128 stands for zero in the data rows.
Some points, each followed by its number:
[174, 114, 190, 115, 27, 188, 161, 65, 68, 121, 170, 244, 179, 118, 5, 217, 229, 123, 100, 135, 73, 47, 53, 74, 67, 160, 128, 4, 158, 101, 118, 133] 0
[135, 132, 123, 162, 181, 100, 124, 185, 154, 122, 120, 118, 156, 143, 177, 93, 141, 153, 127, 90, 148, 135, 144, 116, 137, 168, 133, 163, 178, 130, 130, 106] 1
[147, 170, 163, 164, 130, 135, 148, 141, 164, 165, 132, 129, 135, 183, 172, 120, 95, 128, 97, 93, 152, 151, 120, 160, 127, 92, 162, 142, 114, 137, 151, 147] 2
[132, 173, 121, 135, 166, 109, 91, 190, 174, 166, 119, 92, 123, 137, 165, 94, 88, 148, 109, 133, 135, 144, 142, 138, 145, 103, 108, 186, 120, 147, 137, 125] 3
[127, 143, 146, 152, 109, 139, 139, 113, 108, 101, 124, 141, 125, 157, 145, 134, 119, 121, 119, 112, 115, 125, 118, 141, 128, 127, 171, 129, 127, 128, 134, 146] 4
[58, 44, 90, 43, 152, 117, 150, 163, 114, 100, 154, 126, 177, 98, 71, 101, 137, 104, 185, 206, 129, 121, 135, 119, 153, 158, 22, 155, 111, 116, 156, 88] 5
[172, 213, 149, 174, 126, 110, 97, 179, 143, 127, 138, 97, 114, 175, 171, 115, 109, 140, 85, 111, 90, 118, 152, 141, 177, 91, 144, 172, 126, 123, 132, 127] 6
[130, 145, 138, 141, 133, 134, 131, 138, 128, 121, 121, 126, 134, 146, 159, 120, 108, 132, 126, 104, 139, 130, 129, 122, 110, 139, 165, 145, 145, 135, 141, 138] 7
[147, 164, 148, 175, 108, 110, 109, 147, 137, 139, 126, 99, 98, 156, 193, 120, 67, 135, 122, 100, 107, 123, 155, 127, 149, 110, 204, 135, 172, 142, 141, 160] 8
[120, 176, 157, 177, 115, 145, 149, 127, 129, 118, 111, 135, 112, 177, 199, 118, 65, 126, 113, 87, 129, 132, 115, 123, 119, 102, 239, 152, 134, 154, 154, 194] 9
[121, 96, 137, 117, 121, 143, 132, 107, 124, 113, 120, 134, 132, 102, 86, 135, 158, 142, 135, 143, 126, 119, 128, 116, 123, 123, 102, 103, 121, 126, 128, 120] 10
[98, 152, 97, 156, 123, 54, 59, 177, 176, 96, 101, 109, 110, 153, 153, 83, 91, 159, 155, 94, 145, 147, 200, 111, 172, 133, 139, 207, 173, 139, 148, 60] 11
[100, 120, 124, 119, 143, 116, 121, 154, 158, 163, 121, 115, 133, 126, 162, 110, 83, 124, 141, 124, 158, 129, 125, 114, 127, 116, 151, 150, 151, 148, 131, 143] 12
[113, 164, 156, 174, 34, 170, 118, 81, 140, 131, 101, 158, 72, 121, 171, 115, 39, 128, 87, 114, 147, 128, 132, 94, 138, 53, 231, 98, 138, 130, 149, 183] 13
[149, 120, 140, 127, 113, 155, 136, 95, 115, 141, 126, 160, 119, 110, 97, 166, 143, 137, 121, 128, 118, 114, 110, 116, 107, 120, 143, 81, 125, 128, 117, 136] 14
[134, 122, 147, 138, 112, 152, 140, 103, 112, 122, 125, 151, 125, 123, 118, 152, 145, 131, 117, 120, 123, 120, 114, 131, 109, 130, 146, 96, 127, 130, 121, 140] 15
[108, 103, 123, 108, 140, 126, 128, 157, 134, 138, 132, 119, 140, 118, 135, 113, 132, 111, 147, 150, 141, 117, 118, 113, 129, 146, 106, 145, 119, 126, 142, 132] 16
[105, 123, 139, 130, 130, 123, 126, 152, 149, 160, 120, 106, 139, 125, 173, 113, 110, 119, 124, 115, 169, 122, 116, 119, 119, 129, 166, 136, 149, 138, 135, 143] 17
[115, 136, 120, 153, 135, 107, 103, 168, 151, 143, 120, 104, 127, 133, 171, 96, 97, 132, 129, 98, 142, 120, 152, 118, 148, 109, 160, 160, 166, 134, 137, 120] 18
[124, 147, 134, 169, 114, 146, 133, 146, 120, 118, 110, 138, 137, 148, 157, 122, 94, 129, 126, 124, 133, 128, 134, 131, 130, 108, 174, 151, 126, 140, 141, 134] 19
[127, 151, 133, 153, 107, 132, 119, 125, 132, 124, 120, 128, 111, 143, 155, 122, 96, 126, 118, 116, 123, 121, 127, 120, 139, 107, 167, 134, 138, 126, 129, 143] 20
[127, 122, 131, 104, 141, 133, 131, 141, 128, 129, 130, 124, 139, 124, 103, 128, 139, 129, 124, 157, 120, 125, 123, 127, 135, 126, 87, 137, 107, 125, 136, 124] 21
[134, 122, 138, 134, 105, 139, 136, 104, 120, 116, 117, 153, 122, 125, 99, 157, 146, 133, 119, 135, 110, 117, 123, 129, 110, 129, 133, 106, 138, 124, 115, 128] 22
[166, 119, 142, 142, 96, 141, 140, 103, 105, 104, 142, 171, 136, 131, 81, 175, 174, 137, 107, 120, 92, 101, 118, 121, 107, 153, 128, 81, 146, 117, 104, 114] 23
[141, 184, 182, 179, 86, 119, 107, 136, 156, 157, 117, 121, 145, 149, 165, 122, 119, 139, 54, 115, 127, 137, 118, 174, 179, 123, 168, 130, 102, 109, 113, 136] 24
[140, 102, 168, 116, 93, 175, 156, 78, 100, 142, 133, 201, 161, 107, 66, 193, 182, 131, 115, 129, 130, 102, 81, 110, 63, 155, 131, 45, 142, 129, 113, 142] 25
Which five points above are nearest to each new point by angle? Their numbers follow each, nearest first.
[119, 134, 130, 121, 138, 129, 119, 148, 140, 157, 121, 113, 134, 123, 147, 118, 114, 124, 122, 139, 140, 133, 125, 131, 136, 118, 113, 151, 117, 130, 139, 135] --> 3 12 16 17 18
[116, 176, 156, 180, 118, 145, 151, 131, 128, 118, 112, 135, 113, 183, 209, 115, 58, 124, 117, 83, 131, 133, 114, 121, 117, 106, 250, 158, 137, 156, 159, 198] --> 9 7 20 19 8
[108, 114, 117, 120, 134, 122, 129, 148, 142, 130, 127, 115, 130, 130, 126, 114, 116, 125, 135, 144, 127, 121, 123, 115, 138, 134, 118, 147, 131, 132, 129, 134] --> 16 5 12 3 21
[126, 151, 133, 154, 110, 133, 120, 126, 132, 125, 118, 128, 113, 144, 156, 122, 97, 127, 120, 115, 124, 122, 128, 120, 136, 108, 168, 135, 137, 127, 131, 144] --> 20 9 8 13 19
[84, 94, 76, 85, 161, 102, 126, 130, 142, 108, 126, 119, 129, 123, 111, 100, 88, 123, 156, 162, 135, 150, 155, 135, 150, 114, 65, 171, 131, 128, 142, 95] --> 5 16 21 11 3
[90, 96, 92, 93, 143, 118, 143, 139, 121, 112, 142, 124, 157, 128, 101, 99, 106, 121, 141, 152, 141, 127, 141, 127, 139, 133, 87, 147, 138, 100, 153, 97] --> 5 16 21 10 11
[73, 76, 104, 98, 154, 111, 118, 195, 148, 136, 134, 99, 163, 126, 133, 84, 138, 96, 154, 161, 131, 103, 105, 105, 153, 163, 98, 186, 133, 119, 144, 125] --> 16 5 21 12 1
[130, 148, 120, 102, 167, 96, 92, 207, 169, 149, 142, 84, 150, 157, 154, 72, 111, 119, 112, 155, 132, 126, 123, 146, 164, 128, 64, 195, 115, 124, 155, 102] --> 3 16 11 1 6
[132, 175, 121, 132, 171, 109, 89, 193, 178, 171, 118, 90, 124, 136, 166, 93, 87, 149, 108, 136, 139, 147, 141, 140, 143, 103, 103, 189, 117, 150, 139, 126] --> 3 18 6 12 11
[122, 131, 122, 140, 133, 123, 110, 141, 136, 138, 119, 119, 120, 125, 153, 115, 105, 131, 135, 117, 135, 129, 138, 120, 139, 114, 144, 144, 138, 132, 135, 130] --> 18 12 8 11 3
[122, 137, 128, 125, 137, 126, 117, 149, 140, 151, 122, 112, 132, 128, 147, 118, 113, 125, 122, 134, 135, 131, 128, 130, 139, 118, 117, 153, 121, 129, 137, 133] --> 3 12 18 17 6
[61, 78, 91, 34, 167, 107, 156, 145, 126, 104, 139, 135, 158, 107, 87, 86, 95, 112, 174, 173, 147, 125, 146, 130, 167, 98, 32, 157, 134, 129, 135, 71] --> 5 21 16 10 11
[131, 137, 146, 151, 128, 120, 145, 151, 128, 111, 135, 123, 146, 160, 159, 118, 138, 120, 112, 99, 131, 119, 120, 138, 122, 150, 167, 144, 146, 121, 132, 126] --> 7 1 4 9 19
[121, 121, 127, 99, 145, 131, 131, 144, 131, 132, 131, 121, 142, 125, 105, 121, 134, 125, 129, 162, 124, 129, 124, 126, 136, 126, 82, 144, 106, 127, 142, 121] --> 21 5 16 10 3
[99, 101, 101, 79, 138, 101, 141, 140, 144, 113, 149, 112, 148, 124, 99, 94, 109, 116, 144, 160, 147, 128, 147, 120, 149, 122, 74, 151, 136, 110, 142, 84] --> 5 16 21 11 10
[139, 183, 180, 179, 80, 124, 107, 131, 155, 155, 115, 125, 138, 147, 166, 122, 111, 138, 56, 115, 129, 137, 119, 167, 176, 117, 175, 126, 105, 110, 116, 140] --> 24 2 6 20 8
[118, 117, 132, 127, 117, 128, 120, 118, 136, 110, 109, 121, 116, 112, 111, 131, 147, 136, 131, 133, 124, 124, 130, 128, 139, 114, 119, 110, 124, 129, 118, 135] --> 10 22 14 15 23
[56, 38, 79, 26, 151, 114, 153, 165, 122, 96, 146, 131, 187, 117, 45, 87, 138, 109, 184, 214, 131, 114, 135, 107, 141, 155, 5, 171, 129, 107, 166, 74] --> 5 21 16 10 11
[147, 176, 162, 167, 135, 131, 147, 147, 171, 167, 132, 121, 132, 190, 182, 112, 86, 128, 95, 90, 154, 156, 125, 165, 133, 85, 164, 152, 111, 137, 155, 147] --> 2 9 24 19 6
[81, 89, 83, 57, 144, 98, 134, 134, 143, 108, 149, 114, 153, 117, 76, 84, 103, 107, 155, 178, 138, 127, 149, 124, 165, 109, 32, 158, 130, 110, 155, 73] --> 5 21 16 10 11
[94, 106, 106, 119, 167, 113, 106, 155, 157, 156, 115, 121, 132, 113, 152, 100, 103, 133, 151, 123, 158, 138, 127, 123, 130, 120, 124, 162, 141, 142, 140, 129] --> 12 18 3 17 16
[99, 110, 110, 120, 165, 113, 107, 157, 156, 156, 117, 120, 132, 116, 153, 101, 104, 132, 146, 122, 156, 139, 128, 124, 129, 120, 125, 161, 140, 141, 138, 131] --> 12 3 18 17 16
[139, 128, 131, 151, 149, 117, 120, 164, 137, 130, 131, 121, 144, 147, 147, 119, 138, 142, 130, 95, 138, 124, 136, 126, 124, 147, 152, 154, 155, 128, 136, 104] --> 1 18 7 11 17
[98, 103, 96, 100, 145, 124, 126, 146, 128, 119, 143, 129, 147, 131, 113, 106, 105, 127, 152, 158, 122, 123, 143, 130, 159, 125, 87, 161, 130, 124, 147, 109] --> 5 16 21 11 3
[59, 48, 80, 38, 149, 108, 145, 166, 127, 96, 142, 129, 180, 120, 55, 87, 134, 114, 182, 203, 132, 117, 141, 108, 144, 153, 17, 175, 133, 110, 164, 73] --> 5 16 21 10 11
[88, 95, 81, 89, 158, 104, 127, 129, 140, 109, 127, 121, 129, 123, 110, 103, 93, 124, 153, 159, 134, 147, 153, 134, 148, 116, 70, 165, 131, 127, 140, 97] --> 5 16 21 11 3
[61, 87, 65, 104, 147, 84, 151, 130, 136, 111, 143, 108, 130, 128, 92, 109, 100, 130, 179, 179, 139, 145, 114, 125, 164, 122, 63, 165, 129, 117, 174, 100] --> 5 16 21 11 10
[43, 66, 74, 32, 180, 109, 158, 130, 141, 112, 140, 125, 169, 119, 84, 91, 84, 112, 174, 198, 150, 141, 142, 126, 135, 117, 28, 186, 110, 124, 156, 94] --> 5 16 21 10 12
[103, 104, 101, 106, 142, 126, 124, 141, 127, 122, 144, 132, 144, 130, 112, 109, 107, 129, 147, 155, 122, 121, 141, 132, 157, 126, 91, 159, 130, 121, 146, 111] --> 5 16 21 11 3
[131, 140, 116, 163, 137, 98, 97, 153, 159, 148, 111, 103, 127, 126, 173, 110, 110, 152, 133, 94, 134, 139, 152, 128, 137, 120, 162, 166, 152, 126, 132, 129] --> 18 11 8 1 3
[125, 95, 138, 115, 118, 146, 133, 101, 122, 116, 121, 140, 133, 101, 82, 141, 160, 142, 134, 141, 125, 116, 127, 115, 120, 124, 104, 94, 122, 127, 125, 122] --> 10 25 0 22 14
[142, 163, 144, 176, 110, 107, 106, 152, 139, 138, 126, 96, 98, 158, 198, 115, 61, 133, 127, 100, 107, 124, 156, 124, 153, 110, 205, 143, 173, 141, 144, 160] --> 8 20 9 18 7
[147, 138, 150, 138, 106, 124, 131, 133, 133, 135, 127, 119, 129, 148, 134, 134, 145, 122, 95, 122, 128, 118, 112, 149, 127, 118, 146, 122, 125, 119, 113, 136] --> 24 2 4 6 15
[133, 150, 122, 110, 169, 99, 86, 207, 170, 155, 138, 82, 145, 156, 166, 73, 108, 120, 112, 149, 132, 126, 120, 145, 161, 128, 77, 196, 116, 129, 153, 110] --> 3 6 18 1 16
[132, 147, 218, 164, 84, 150, 193, 109, 113, 79, 124, 168, 131, 195, 175, 166, 163, 113, 56, 96, 113, 87, 121, 148, 86, 140, 255, 97, 158, 132, 125, 156] --> 4 15 9 7 20
[104, 117, 113, 108, 146, 121, 135, 130, 123, 121, 137, 126, 144, 122, 109, 119, 121, 125, 141, 138, 131, 129, 139, 128, 129, 120, 99, 145, 132, 124, 129, 111] --> 5 21 16 10 11
[130, 171, 125, 135, 166, 109, 93, 192, 176, 167, 119, 91, 127, 139, 169, 93, 92, 145, 106, 131, 141, 143, 138, 139, 142, 108, 112, 185, 122, 146, 138, 126] --> 3 18 6 12 11
[98, 110, 104, 87, 141, 120, 136, 134, 131, 118, 143, 125, 138, 123, 104, 109, 107, 118, 148, 156, 129, 127, 141, 123, 143, 119, 84, 149, 129, 126, 146, 110] --> 5 21 16 10 11
[36, 81, 93, 26, 167, 114, 163, 138, 138, 104, 152, 114, 176, 137, 71, 78, 80, 105, 159, 201, 152, 128, 139, 125, 149, 111, 34, 167, 127, 124, 166, 89] --> 5 21 16 10 12
[117, 105, 116, 100, 130, 128, 132, 124, 137, 125, 139, 151, 143, 124, 95, 114, 128, 125, 141, 146, 139, 124, 130, 117, 129, 123, 102, 124, 131, 123, 137, 115] --> 5 21 10 16 0
